In the rows, 128 means zero.
Where one turn sends some rows of the set: a few examples, then the rows asked:
gobos: [119 146 175 148 128 129 121 110  94 133 131 129 149 129 147 176  91 129
 122 142 123 116 140 130  88 130 105 132  90 137 127 107 108 130 138 126
 124 134 126 152 153  89]
Mege: [101 156 155 143 114  77 118 157 123 117 123 122  97  97 126 127 106 163
 139 132 128 116 148 119 115 125 102 127 196 159 110 123 117 122 149 123
 130 130 128 110 134  89]
Kana: [109 132 117 111 148 120 107 130 138 138 140 135 146 151 133 130 129 122
 161 127 123 133 115 104 138 130 105 143 119 117 115 116 130  67 151 126
 164 128 123  98 118 108]
siput: [ 97 147 140 128 147 120 146 143 125 117 105 164  90 125 128 157 121 152
 166 125 131 120 150 174 124 183 122 122 106 178 134 118 180  98 143 113
 123 129 140 150 146 104]
Dil: [112 133 120 113 141 121 106 133 146 135 142 141 148 146 132 129 127 123
 163 129 126 126 117 108 137 127 101 142 116 128 115 120 128  70 153 129
 166 131 120 103 114 105]
guti: [ 91 153 155 142 128  97 139 117  95 107 156 144 194 113 126 136 124 128
 161 124 118 122 157 125 151 150 133 133 162 143 117 121 170  94 152 102
 133 138 206 128 143 111]
kero: [101 154 161 143 119  97 138 123 105 103 155 165 198 105 130 134 117 137
 167 132 132 109 155 138 145 140 121 139 149 163 119 122 170  96 154 106
 134 138 198 138 135  99]
ket: [ 95 152 138 128 153 114 155 143 120 123 106 152  84 140 135 149 113 155
 163 130 124 125 143 164 118 199 124 128 121 162 132 105 183  94 134 116
 117 127 137 149 152 109]
Dig: [ 97 166 128 146 148  95 166 126 106 132 142 136 181 152  72 117 108 156
 142 114 113 130 143 154 105 120 118 145 116 149  95  91 161 145 138 117
 123 130 112 131 142 118]
kis: [ 95 165 129 148 146  95 162 125 106 133 144 138 180 148  70 117 111 154
 142 114 116 129 144 153 106 113 117 147 112 152  95  95 161 145 141 115
 122 131 114 131 142 116]
Vovu: [116 147 169 147 136 125 127 106  86 140 131 113 147 139 150 176  90 128
 120 141 113 126 140 114  87 142 111 134 105 115 127  97 110 130 132 125
 120 133 131 146 163  97]
momup: [ 92 142 136 123 154 126 141 137 122 113 104 153  96 121 120 164 139 142
 162 111 123 126 156 168 133 180 131 118 101 169 131 128 179 101 149 105
 126 134 153 144 144 111]
vakik: [105 152 144 137 138  90 124 155 109  98 132 131 117  90 123 119  98  97
 171 129 127 121 130 111 118 194 111  98 106 135 124 116 156 164 138 126
 162 136 153 130 144 103]
mumu: [114 137 121 115 142 115 113 135 143 141 141 139 139 157 139 124 117 130
 165 136 128 131 112 104 131 137 100 146 125 123 113 108 133  64 145 133
 161 127 114 101 117 104]
lenom: [148 153 172 136 139 120  98 134 119 128  96 125 139 163 117 146  99 104
 174 128 118 117 143 170 126 110 126 128 178 147 113 118 185  96 136 122
 116 152 135 136 165 106]
Kop: [ 97 163 128 146 151  97 163 125 104 129 142 136 182 147  69 119 114 151
 142 112 114 131 146 154 110 113 121 146 111 149  98  96 161 146 142 115
 123 131 115 130 142 117]
pima: [ 95 163 127 145 150  97 163 122 104 132 141 133 181 150  72 118 114 150
 142 111 112 131 146 152 110 115 121 144 114 146  97  95 162 146 142 113
 125 131 117 128 143 121]
Rume: [102 166 159 148 125  85 154 130  99 118 155 155 181 132 141 119  96 148
 165 150 125 115 143 124 131 170 118 146 178 142 120  90 179  87 135 118
 124 135 184 137 150 102]
vugur: [108 153 145 137 137  88 124 160 110  98 133 135 118  92 125 118  96  99
 172 130 131 118 129 116 115 194 111  99 103 137 125 117 158 165 137 129
 162 136 149 131 143 102]
Dugis: [145 152 169 130 139 121  99 132 118 127  97 121 142 164 114 147 101 101
 171 121 114 120 144 167 129 111 129 131 181 141 111 120 184  98 137 120
 116 153 139 136 165 107]
Ser: [115 136 120 113 140 118 109 135 145 135 141 148 143 150 137 126 122 129
 165 136 132 124 112 111 132 130  97 147 118 132 115 113 131  65 148 131
 163 128 113 105 114 101]
sot: [145 150 171 132 139 124  97 133 119 127  97 123 142 161 113 148 103 102
 171 122 115 119 145 169 130 109 130 126 176 143 112 123 183  96 137 121
 119 152 139 135 164 106]
Savuf: [ 92 159 154 141 134  86 149 119  89 118 155 139 184 131 133 127 111 135
 160 135 114 124 149 116 139 167 134 140 178 129 118 101 177  90 140 109
 126 136 199 127 151 111]
Nivem: [ 98 155 150 139 120  74 122 156 115 121 124 113  96 105 124 126 107 160
 136 132 119 122 148 111 116 132 108 129 205 147 108 118 119 124 149 119
 126 131 131 105 141  92]
nebed: [148 153 174 135 139 122  96 134 118 126  97 127 142 160 114 146 101 102
 173 124 117 116 143 170 129 108 124 127 177 149 111 122 183  96 137 119
 118 152 138 138 163 105]
savo: [ 96 164 127 142 152  94 163 124 102 136 142 133 179 152  70 117 112 154
 141 113 112 133 143 149 106 120 121 143 117 146  97  92 164 145 140 116
 123 130 115 129 145 117]
firat: [ 93 150 153 134 119  80 111 149 118 116 120 110 105  93 116 135 121 152
 135 117 119 125 155 115 124 117 114 120 192 153 109 135 113 127 160 111
 130 133 141 104 135  95]
zot: [105 164 163 151 116  88 150 133 111 108 158 171 187 116 138 124  99 149
 169 147 137 105 144 138 134 154 111 142 161 163 119 103 174  89 144 115
 129 133 183 142 140  94]
beba: [105 152 143 136 140  88 124 158 107 101 134 127 116  96 126 118  99  96
 171 128 126 125 130 111 116 197 115 100 110 130 125 113 157 163 137 127
 161 136 151 128 147 103]
dat: [ 93 154 150 135 124  76 114 148 112 120 121 102  98 102 120 131 116 153
 134 122 114 127 153 109 122 127 114 122 203 144 108 125 117 125 154 115
 127 132 140 102 140  97]
Niv: [121 149 173 150 132 127 127 112  91 137 131 124 147 138 151 172  88 133
 122 145 121 121 135 123  82 138 104 136 102 127 127  97 112 126 131 127
 120 133 124 153 160  90]
Dadur: [112 142 168 146 136 129 118 102  85 135 130 111 151 133 141 181 100 122
 117 131 112 127 142 118  92 133 115 128 100 119 128 108 108 129 139 120
 122 136 138 147 160 100]
Zavot: [147 153 171 135 141 121 102 135 117 128  97 124 139 167 118 147  97 104
 171 125 115 121 141 167 127 113 127 130 180 143 112 117 183  96 134 121
 117 150 137 135 167 106]
biven: [111 135 117 112 147 115 111 133 137 141 139 133 142 157 135 127 124 126
 161 133 121 134 114  99 132 138 104 147 127 117 114 110 132  65 147 129
 162 128 120  97 121 110]
Vin: [ 98 152 155 138 113  80 113 152 124 114 122 121 103  89 118 134 116 154
 139 125 128 116 152 121 123 115 107 122 188 162 108 133 114 125 159 115
 131 133 134 109 133  90]
samuz: [116 143 171 146 131 131 118 106  92 132 129 122 155 125 142 180 102 122
 120 132 118 123 143 126  95 125 110 130  90 129 126 114 106 132 142 120
 126 136 136 150 153  95]
tomik: [ 86 141 133 120 162 122 143 131 110 123 105 138  91 130 118 164 138 139
 157 110 113 135 155 157 133 191 141 119 113 150 131 123 179 100 146 106
 121 131 156 138 151 118]
fegav: [109 154 146 137 139  87 125 157 107 101 133 130 115  98 128 117  95 101
 171 131 128 121 126 111 115 199 113  99 110 131 125 111 159 163 136 131
 160 134 146 128 144 101]
Tul: [111 155 146 138 137  88 126 159 111  99 133 134 118  94 128 115  95 102
 172 134 131 120 128 114 112 197 110 102 108 137 125 113 158 161 136 129
 160 135 146 131 144 100]
ziz: [ 88 150 132 124 161 116 153 137 110 128 106 137  84 142 128 154 121 147
 161 121 112 136 147 151 124 202 137 124 126 146 132 107 183  96 137 112
 115 130 147 140 159 115]

Kop turns into kis
nebed turns into lenom
And these:
Mege turns into Nivem
zot turns into Rume
Dil turns into Ser
samuz turns into gobos
ziz turns into tomik

Where one turn sends some rows of the set: a few examples, then the rows asked:
bom: [103 123 153 128 150 174 105 112  74 174 124 122 136 128]
bopus: [ 78 120  99 126 152 113  86 107  99 177 118 114 141 132]
Kov: [ 89 146  71 153 141 123 101  80 105 186 132 157 142 106]
dete: [ 92 103  94 141 128 119 121  94  92 199 145 124 146 105]
rava: [138 141 127 112 141 178 103 111 113 175 138 137 109 152]
mezi: [ 99 102 139 136 135 170 117 102  85 164 135 114 132 138]
tun: [121 149 106 133 168 158  98 127 125 189 159 177  98 111]
venod: [118 123 147 121 147 127  97  61 116 156 153 128 142 117]
bemo: [117 121 115 143 174 141 102  70 118 168 137 118 168  97]
gavo: [131 113 106 137 180 164  89  86 106 197 164 149 163 101]
Gol: [ 90 121 107 122 132 116 133 111  76 182 139 129 142  88]
dep: [112 133  96  89 175 130 106 101 129 202 133 141 149 110]
nuziz: [115 147 143 110 152 160 108 116 105 168 141 129  98 150]
baf: [118 128 134 128 154 180 113 131  93 156 151 160 110  90]
Roviz: [ 82 144  73 155 168 124 108 104 104 200 140 156 136 100]
guv: [ 87 130 103 146 141 131 125  81 115 212 164 128 154  98]
tanu: [101 110 144 117 135 156 133 123  76 164 137 131 128 122]
tus: [ 77 145 110 126 151 127 118  94  83 178 120 109 135 140]
daben: [ 97 127  75 139 169 122  73 120 120 189 137 151 132  97]
tuka: [134 150 143 126 160 171  92 121 112 169 140 144 110  84]
vabuf: [108 141  66 155 152 124 126 105  98 185 149 162 136 121]
lozu: [ 90 111 121 110 169 133 115  96 137 176 120 154 151 139]
Timad: [105 139  97 135 152 140 112 117  94 172 151 160 123  55]
gilu: [130 144  90 148 154 164  99 112 136 181 145 180 113 106]
veso: [ 96 140 107 118 127 139 108  81  80 180 124 114 137 149]
Lelon: [121 135  87 139 143 135  95 101 114 188 165 152 113  64]
Zofel: [142 155  91 132 153 146 112 115 113 172 166 168 102 119]
gur: [115 152 110 137 154 160 103  91 130 200 180 148 124  78]
lumig: [ 82 111 119 142 136 118 115 102  78 205 135 141 153 110]
madag: [ 83 123 141 137 139 164 124  82 102 185 152 112 147 135]
fuzig: [116 137 110 139 144 116 104 108 116 200 149 164 126  66]
Lig: [104 123 132 107 152 147  77 121 104 162 130 122 112 151]
sav: [128 159 118 121 147 160 113 105  92 146 143 132 105 146]
zun: [132 111 138 117 154 151  84  77 102 186 182 160 134 123]
kegu: [124 129 109 120 167 156  64 132 125 174 147 159 104 119]
Bam: [126 134 132 133 151 188  89 109 108 153 154 142  99  96]
Lenob: [ 95 144  95 146 147 140 127  95  77 159 129 126 138 148]
tor: [112 146 148 128 151 191 103  92 115 173 169 131 116 115]
liroz: [ 79 131 132 109 173 160  82  86 112 159 133 171 133 133]
vud: [103 152 104  86 178 156  73  89 104 184 143 158 132 104]

Lig turns into gur
liroz turns into gavo
tanu turns into Zofel
And these:
nuziz turns into Lelon
bom turns into gilu

